Every row has a hidden score. In each pair, how much higher is the second row's than the first's? 15 means about the same, 30 much higher and 0 much lower. The score is a weighted sum of the row's numbers plus the product of two more (or one squared), each taken from its middle value.
ndarray[-0.1  0.2 -1.1 -1.7  0.7 -0.4  1.3 -0.3  0.0  0.2]
ndarray[-0.2  1.8 -0.7 -1.0 -1.5  0.7  1.0  0.3 -1.1 -0.7] ~ 13
ndarray[ 0.1  1.5 -1.8 -0.9 -0.5  0.8  0.4  1.0  0.0 -0.7]
ndarray[ 0.4  1.0  0.2 -0.7  2.4 -1.2 -1.2 -0.7  1.5  0.3] ~ 21
ndarray[ 0.3 -0.8  0.1  0.5  0.6  0.6 -1.5  0.1  0.7  1.3]
ndarray[-0.5 -0.1  0.6  0.8 -1.3  0.8 -1.4  1.0  0.2  0.6] ~ 13
ndarray[ 0.6 -1.1 -0.1  0.2 -0.3  1.4 -1.3  0.2  0.3  1.5]
ndarray[ 0.7 -0.1 -2.6  0.4 -0.2  0.9  0.2  0.0  0.2  0.9] ~ 10
ndarray[-1.2  0.0  2.1  1.3 -1.3 -0.9  0.1  0.3 -1.0 -0.8]
ndarray[-1.2 -0.1  0.1 -0.2 -2.5  1.6 -0.3  0.9 -0.8  1.5] ~ 13
ndarray[ 0.7 -0.3 -1.1  0.3  0.2  0.1  1.1 -1.7 -0.7  0.8]
ndarray[-0.4  1.1 -0.3 -0.6 -0.2 -0.5  1.3  0.0 -0.3 -1.2] ~ 17
ndarray[ 0.1 -1.3  0.6  0.2  0.3  0.7 -1.4  1.1  1.3  0.1]
ndarray[ 0.2 -1.0 -0.1 -2.7 -0.7  1.7  0.0  0.4  0.0  1.4] ~ 18
ndarray[ 0.0  0.3  1.1  0.9  0.1 -0.2 -1.6  0.4  0.8 -0.1]
ndarray[ 0.0  0.8 -1.3 -1.3 -0.8  0.7  1.2  0.2 -0.6 -0.3] ~ 10
ndarray[-0.3  2.4  0.0 -0.9 -1.2 -0.1  0.9 -0.5 -1.1 -0.6]
ndarray[-0.8  0.1  2.0  1.2 -1.4 -0.2 -0.3  0.6 -2.1 -0.4] ~ 12
ndarray[ 0.2  0.5 -1.8 -1.3 -0.7  1.6  0.1  1.3  0.0  0.0]
ndarray[ 0.4 -1.1  0.5  0.6 -0.4  1.2 -1.4  1.0  0.4  0.2] ~ 19
ndarray[ 0.7 -0.1 -2.5  0.7  0.1  0.2  0.7  0.0  0.3  0.2]
ndarray[ 0.1  1.1 -0.4 -0.9 -0.1 -0.3  1.1  0.3 -0.2 -1.7] ~ 20
ndarray[-0.1  0.9 -1.2 -1.2 -0.7  0.5  1.2  0.3 -0.4 -0.6]
ndarray[ 0.6 -0.6  0.0  0.2  0.3  0.8 -1.5  1.1  1.0 -0.3] ~ 21
ndarray[-0.4  1.1 -0.9 -1.5 -1.3  0.8  0.7  1.2 -0.2 -0.6]
ndarray[-0.3 -1.2  0.0 -0.7  0.0 -0.4  1.4  0.4 -0.3 -0.7] ~ 21
ndarray[ 0.1  0.8 -0.9 -0.8  0.5 -0.7  1.4 -0.7 -0.1 -0.6]
ndarray[-0.3  0.7  0.0 -0.5 -1.5  0.4  1.3  0.3 -1.8 -0.9] ~ 12
ndarray[ 0.0 -0.6  1.2  0.7  2.5 -2.1 -0.7 -0.9  1.7 -0.3]
ndarray[ 0.7 -1.2  0.6  0.6 -0.2  0.9 -1.5  0.4  0.4  0.8] ~ 14
ndarray[-0.8  1.3 -1.0  0.0 -2.5  1.1  0.3  1.2 -1.0  0.1]
ndarray[-0.5  0.5 -1.0 -1.6 -0.2  0.2  1.3 -0.4 -0.3  0.5] ~ 18
ndarray[ 0.1 -1.5 -0.3  0.3 -0.1 -0.4  1.5  0.0 -0.8 -0.5]
ndarray[ 0.9 -1.8 -1.0  0.2  1.9 -0.9  0.4 -1.2  0.8  1.2] ~ 23
ndarray[ 0.4 -0.2 -1.6 -0.9 -0.7  1.9 -0.6  1.0  0.5  0.9]
ndarray[-0.1 -1.1  0.5  0.4 -0.1  0.3 -0.5  1.7  1.2 -1.5] ~ 18
ndarray[-0.3 -0.3  0.6  0.4  0.3 -1.1  1.3 -1.6 -0.9  0.1]
ndarray[-1.7 -0.9  1.2  1.9 -1.4 -0.6 -0.5  1.0  0.9  0.1] ~ 13
ndarray[ 0.3  1.0 -1.7 -1.6 -0.8  1.3  0.7  0.7 -0.5 -0.2]
ndarray[-0.5 -0.4  0.5  0.9 -0.8  0.7 -1.5  0.9  0.5  0.8] ~ 16
ndarray[-0.2  0.9  0.4 -0.2  0.2 -1.2  1.1 -0.2 -0.3 -1.7]
ndarray[ 0.8  0.0 -2.2 -0.8  0.0  1.5 -0.2  0.2  0.0  1.3] ~ 14
ndarray[ 0.3 -1.6  0.7  0.8 -0.1  0.8 -1.2  1.3  0.4 -0.4]
ndarray[-0.2 -1.2  1.1  0.9 -0.5  0.7 -1.2  1.2  0.4 -0.4] ~ 12
ndarray[-0.1 -0.1 -0.1 -0.5 -1.6  0.8  1.3  0.4 -1.9 -0.5]
ndarray[-0.6 -0.7  1.4  1.5 -0.1 -0.2 -1.4  0.2  0.4  0.6] ~ 19
ndarray[ 0.2 -1.1  0.4  0.6  0.9  0.2 -1.6  0.4  1.4  0.6]
ndarray[-0.1 -2.4  1.6  1.3  0.9 -0.8 -0.6  0.3  0.3 -0.2] ~ 14
ndarray[-1.4  1.2  1.0  0.3 -1.7 -0.6  0.4  1.0 -0.4 -1.2]
ndarray[ 0.2  0.2  1.1  0.7  1.0 -0.9 -1.0  0.6  1.1 -1.5] ~ 23
ndarray[ 0.5 -1.1  0.2  0.3  0.3  0.7 -1.5  0.2  0.8  1.2]
ndarray[-0.8 -0.6  1.7  1.8 -0.3 -0.6 -1.1 -0.1  0.3  0.4] ~ 11
ndarray[-1.0  2.6 -0.1 -1.1 -0.6 -0.7  0.8 -0.7 -0.8  0.2]
ndarray[ 0.2 -2.1  0.5  0.6  0.8  0.2 -1.2  0.9  1.3  0.2] ~ 22
ndarray[-0.9 -0.9  1.9  1.1 -0.7 -0.7  0.5  0.4 -1.8 -0.7]
ndarray[ 0.4 -0.5  0.9  0.4  0.4  0.2 -1.6  0.7  0.9 -0.1] ~ 23
ndarray[ 0.6 -0.7  0.1  0.5  0.9  0.4 -1.6  0.7  1.5 -0.1]
ndarray[ 0.4 -0.6 -1.1 -0.9 -1.5  2.2 -0.4  1.3 -0.5  0.8] ~ 12
ndarray[ 0.5 -0.6  1.0  0.3  1.2 -1.0 -0.7  0.8  1.8 -1.7]
ndarray[ 0.1  1.0 -0.9 -1.1 -0.6  0.2  1.2  0.3 -0.5 -1.1] ~ 7
ndarray[ 0.4  2.1 -1.1 -1.4 -1.1  1.8 -0.1 -0.3 -1.3  0.8]
ndarray[-0.4  0.8  0.1 -0.3 -0.2 -0.8  1.4 -0.6 -0.6 -1.0] ~ 13
ndarray[-0.4  1.1  0.8  0.2 -0.1 -1.1  1.1 -1.4 -1.1 -0.5]
ndarray[ 0.5  1.0 -1.1 -1.1  0.1  0.9 -0.3  1.6  0.3 -1.2] ~ 14
ndarray[ 0.2 -1.5  1.6  1.1  0.4 -0.5 -0.9 -0.9  0.1  1.1]
ndarray[-0.4  0.7 -1.1 -0.2 -1.4  1.3 -0.5  1.8  0.3 -0.1] ~ 5
ndarray[-0.3 -1.1  1.9  1.5  1.1 -1.6 -0.1 -1.3  0.1  0.0]
ndarray[ 0.4 -0.9 -0.7 -0.8  1.6  0.1 -0.7 -0.8  1.4  2.0] ~ 20
ndarray[-0.1  0.8  0.8  0.0  0.0 -0.8  0.6  0.4 -0.1 -2.2]
ndarray[ 0.0 -0.2  0.1  0.1  0.6 -0.9  1.4 -1.6 -0.8  0.1] ~ 11
ndarray[ 0.5 -1.2 -0.2 -2.0 -0.6  1.5  0.0  0.3 -1.3  1.8]
ndarray[-0.1 -0.2 -0.9 -1.0 -1.1  0.9  1.1 -0.6 -1.2  1.4] ~ 6
ndarray[ 0.1 -1.7  1.2  1.5  1.5 -1.4 -0.1 -1.6  0.1  0.6]
ndarray[ 0.4  0.3  1.1  0.6  1.3 -1.1 -0.8  0.5  1.0 -1.8] ~ 24
ndarray[-0.5  0.6 -0.8 -1.0 -2.2  1.6  0.5  1.3 -0.6 -0.2]
ndarray[ 0.5  0.4 -1.8 -0.1  0.2 -0.1  1.2 -0.2 -0.2 -0.5] ~ 17
ndarray[ 0.0 -0.3  0.8  0.9  0.7 -0.1 -1.6 -0.1  1.0  0.7]
ndarray[-0.2  1.4 -0.9 -1.2  1.8 -1.2  0.7 -1.3  0.5  0.6] ~ 10
ndarray[-1.8  0.1  1.5  0.2 -2.1  0.2 -0.3  0.7 -0.7  1.0]
ndarray[ 0.8 -0.5 -0.2  0.6  0.4 -0.8  1.2 -0.3 -0.6 -1.6] ~ 15
ndarray[ 0.8 -0.2  0.8  0.4  0.9 -0.5 -1.3  0.7  1.4 -1.0]
ndarray[ 1.1  1.6 -1.4 -0.3  0.4  1.1 -1.0 -0.7  0.2  0.9] ~ 12
ndarray[-0.9  0.1  0.3 -0.5 -0.8 -0.5  1.4  0.5 -0.2 -1.1]
ndarray[ 0.2  0.0 -0.7 -1.6 -1.2  0.8  1.1 -0.6 -0.9  1.2] ~ 22
ndarray[ 0.5 -1.3 -0.2 -1.4 -0.3  1.6 -0.4 -0.1 -0.6  2.1]
ndarray[-1.0  1.7  0.3  0.2 -2.3  0.6 -0.3  1.4 -0.9 -0.4] ~ 5
ndarray[ 0.2  1.5 -0.8 -0.9 -1.2  1.0  0.5 -1.1 -1.8  1.5]
ndarray[ 1.0 -1.2 -0.1  0.4  0.5  0.8 -1.4 -0.1  0.6  1.2] ~ 15
ndarray[ 0.5  0.2 -1.1 -0.5  0.3  0.6 -0.2  1.7  1.0 -1.5]
ndarray[ 0.3 -0.2  1.1  0.5  1.1 -1.0 -0.7  0.8  1.0 -1.8] ~ 19
ndarray[-0.4  0.7  0.3 -0.1  0.6 -1.3  1.3 -1.2 -0.2 -0.8]
ndarray[ 0.0  0.4  0.1 -0.8 -1.2  0.3  1.3  0.3 -1.3 -1.1] ~ 15
ndarray[-1.1  0.3  1.0  0.7 -2.1  0.3 -0.3  1.6 -0.4 -0.7]
ndarray[ 0.4  0.0 -2.0 -0.1  0.8 -0.3  0.9 -1.0  0.1  0.9] ~ 18
ndarray[ 0.2  2.0 -0.8 -0.9 -1.6  1.6 -0.4  1.1 -0.7 -0.3]
ndarray[ 0.2 -0.1 -1.5 -0.6 -0.3  0.5  0.4  1.6  0.7 -1.1] ~ 17
ndarray[ 0.6  1.0 -0.5 -0.1 -0.4  1.2 -1.1 -0.9 -0.5  1.8]
ndarray[-0.2  0.7 -0.5 -1.1 -1.5  1.0  1.0  0.9 -0.9 -1.0] ~ 6
ndarray[-0.3  0.8  0.0 -0.6 -0.2 -0.8  1.4 -0.3 -0.2 -1.2]
ndarray[ 0.1  0.6 -0.2 -1.5 -0.5 -0.2  1.4  0.0 -1.1 -0.6] ~ 19
ndarray[ 0.0  0.7 -1.9 -0.8 -0.9  1.1  0.7  0.8 -0.2 -0.2]
ndarray[-0.3  0.3  1.2 -0.9 -0.3 -0.9  0.8  0.6 -0.2 -1.7] ~ 25
ndarray[-0.5 -0.9  1.0 -0.2  0.7 -1.2  0.6  0.9  0.9 -1.8]
ndarray[ 0.1 -1.3  1.8  1.6  1.1 -0.9 -0.9 -0.6  0.2 -0.2] ~ 11
ndarray[-0.4 -0.4 -0.2 -0.5 -0.6 -0.1  1.6  0.0 -0.7 -0.7]
ndarray[-0.1  0.6 -1.2 -1.1 -1.2  1.7 -0.4  1.7  0.1  0.0] ~ 14
ndarray[ 0.1  1.0 -1.5 -0.8 -0.2  0.3  0.9  0.7  0.1 -1.2]
ndarray[-0.3 -0.6  0.1 -0.3 -0.4 -0.4  1.4  0.3 -0.4 -1.2] ~ 16
ndarray[-0.3 -0.8  1.5  1.3  1.4 -1.7  0.0 -1.8  0.3  0.3]
ndarray[ 0.0  1.3 -0.9 -1.0  1.3 -0.5  0.1 -1.7  0.6  1.5] ~ 17
ndarray[ 0.2  0.4 -2.1 -0.6 -0.8  1.4  0.0  1.2  0.1  0.3]
ndarray[ 0.7 -1.0  0.8  0.9  0.5  0.4 -1.3  1.0  0.3 -0.8] ~ 24
ndarray[-0.3 -1.1  2.1  1.7  0.4 -0.9 -0.8 -0.2 -0.5 -0.1]
ndarray[-0.1  0.1  1.8  0.9  1.3 -1.8 -0.3 -0.4  0.5 -1.5] ~ 19
ndarray[-0.1 -0.2  1.1  0.6 -0.6  0.3 -0.6  1.5 -0.1 -1.6]
ndarray[ 0.3 -1.1 -0.3  0.4 -0.3  1.3 -1.2  0.0  0.2  1.9] ~ 13
ndarray[-0.4  1.1 -0.7 -1.2  1.6 -1.1  0.7 -1.5  0.2  1.1]
ndarray[-0.4  1.4 -0.5 -1.0  1.6 -1.5  0.9 -1.3  0.3  0.0] ~ 15
ndarray[ 0.4 -0.9  0.3  0.5  0.5  0.6 -1.6  0.3  1.0  0.8]
ndarray[ 1.0  0.2 -1.5  0.5  1.3 -0.7  1.0 -1.4  0.1 -0.2] ~ 10
ndarray[ 0.0  0.7 -1.6 -1.4 -0.5  1.0  0.7 -0.5 -0.6  1.4]
ndarray[ 0.5  0.8 -1.0 -1.2 -0.4  1.1 -0.4  1.6  0.8 -1.1] ~ 15
ndarray[-0.3  1.2 -1.2 -1.3 -1.4  1.2  0.6  1.2 -0.4 -0.3]
ndarray[ 0.8  0.0 -1.9 -0.7 -1.2  2.1  0.0  1.0  0.0  0.1] ~ 18
ndarray[ 0.6 -0.4  0.5  0.3  0.7  0.5 -1.7  0.3  0.8  0.4]
ndarray[ 1.0  1.1 -1.1  0.0  0.8  0.1  0.1 -2.1 -0.1  1.1] ~ 18
ndarray[-0.1  0.4 -0.2 -0.9 -0.2 -0.3  1.4  0.1 -0.2 -1.3]
ndarray[ 0.3 -0.4  0.9  0.9  0.0  0.5 -1.4  1.0  0.2 -0.7] ~ 18
ndarray[-0.8 -0.2  0.8  0.0 -1.2 -0.5  1.1 -1.1 -1.4  1.3]
ndarray[-1.4  1.5  1.1  0.2  0.4 -1.5 -0.5  0.8  1.1 -1.1] ~ 1
ndarray[ 0.3  0.3 -1.2 -0.7  1.3 -0.5  0.7 -1.7  0.2  1.3]
ndarray[-0.9  0.1  1.5  1.4 -1.2  0.0 -1.1  0.0 -0.7  1.0] ~ 14
ndarray[-0.5 -1.1  1.4  1.3 -0.4  0.0 -1.0  1.1  0.4 -0.6]
ndarray[ 0.2 -1.9  0.7  0.8 -1.1  1.4 -1.0  0.7 -0.7  1.0] ~ 13
ndarray[-0.4 -0.6  1.0  1.0 -0.6  0.4 -1.2  1.3  0.4 -0.4]
ndarray[ 0.0 -0.4  0.3  0.4  0.1  0.6 -1.6  0.3  0.7  1.2] ~ 18
ndarray[ 0.7 -0.8 -1.4  0.2  0.4  0.2  0.8 -1.4 -0.5  1.4]
ndarray[-0.3  0.9 -0.3 -0.7 -0.2 -0.4  1.4 -0.1 -0.4 -1.2] ~ 17
ndarray[-0.6 -1.0  1.8  0.9 -0.6 -0.2 -1.1 -0.1  0.6  1.0]
ndarray[ 0.4 -1.1  1.0  0.2  0.7 -0.3 -1.4  0.1  0.4  1.1] ~ 19
ndarray[ 0.5 -1.1 -0.3 -0.1  0.6  0.6 -1.1  1.5  1.5 -0.5]
ndarray[ 0.1  0.3 -1.4 -1.3 -0.3  0.8  0.7  1.3  0.4 -1.0] ~ 9
ndarray[ 0.4 -1.4  0.4 -0.2  0.0  1.1 -1.3  1.0  0.0  0.8]
ndarray[-0.4 -0.4  0.4  0.3 -0.6  0.8 -1.5  0.6  0.6  1.3] ~ 9
ndarray[ 0.5  0.5 -2.2  0.2  0.4  0.8 -0.6  0.0  0.4  1.4]
ndarray[ 0.1 -1.4  0.9  1.1  1.3 -1.4  0.8 -1.7 -0.4  0.2] ~ 10
ndarray[ 0.2  0.4 -0.9 -1.5 -0.8  0.5  1.3 -0.1 -1.4  0.3]
ndarray[ 0.0 -0.4  0.1  0.5 -0.5  1.1 -1.5  1.0  0.6  0.6] ~ 12
ndarray[ 0.3  1.1 -0.5 -1.7  0.9 -1.1  1.1 -1.1 -0.5  0.4]
ndarray[ 0.5 -1.0 -0.2 -1.8 -0.8  1.7 -0.4  0.3 -0.6  1.9] ~ 17
ndarray[-1.6  1.1  0.8  1.0 -2.5 -0.1  0.0  1.2 -0.4 -0.6]
ndarray[ 0.4  0.4 -1.5  0.0 -0.1  1.0 -0.7  1.6  0.9 -0.6] ~ 17
ndarray[ 0.5 -1.8  1.3  0.8  0.0 -0.9  0.9 -0.1 -1.7 -0.9]
ndarray[ 0.8 -2.2  0.3  0.5 -0.2  1.1 -1.0  1.1  0.3  0.2] ~ 19
ndarray[-0.5  0.4 -1.1 -1.2 -1.4  1.2  1.1 -0.1 -1.0  0.9]
ndarray[ 0.1  0.5 -0.6 -2.0 -0.5  0.8  1.3 -0.7 -0.5  0.3] ~ 20
ndarray[-0.3  1.3 -0.5 -0.7 -0.3 -0.3  1.4 -1.0 -0.9 -0.2]
ndarray[ 0.9 -1.2  0.2  1.4  1.9 -1.3  0.1 -2.0  0.4  0.4] ~ 13
ndarray[-0.4  0.2  1.2  0.9  1.4 -1.9  0.5 -1.9  0.1 -0.2]
ndarray[ 0.6 -0.2 -1.0  0.3  0.9 -0.8  1.3 -1.3 -0.2 -0.2] ~ 10
ndarray[-0.9  1.4  0.1 -0.7 -1.9  0.3  1.2  0.1 -1.3 -0.4]
ndarray[ 1.2 -0.9  0.0  0.9  3.0 -1.6 -0.4 -0.6  1.3 -1.1] ~ 24
ndarray[-0.3  0.1  0.7  0.2  0.8 -1.4  0.7 -2.1 -0.2  0.9]
ndarray[-0.9  0.2  0.1  1.0 -1.9  0.9 -1.0  1.5  0.1  0.5] ~ 4
ndarray[-0.6  1.5 -1.1 -0.8 -1.5  1.0  0.4  1.4 -0.3 -0.5]
ndarray[ 0.3 -3.1  0.5  0.0  0.3  0.4 -0.5  0.5  0.8  1.1] ~ 26
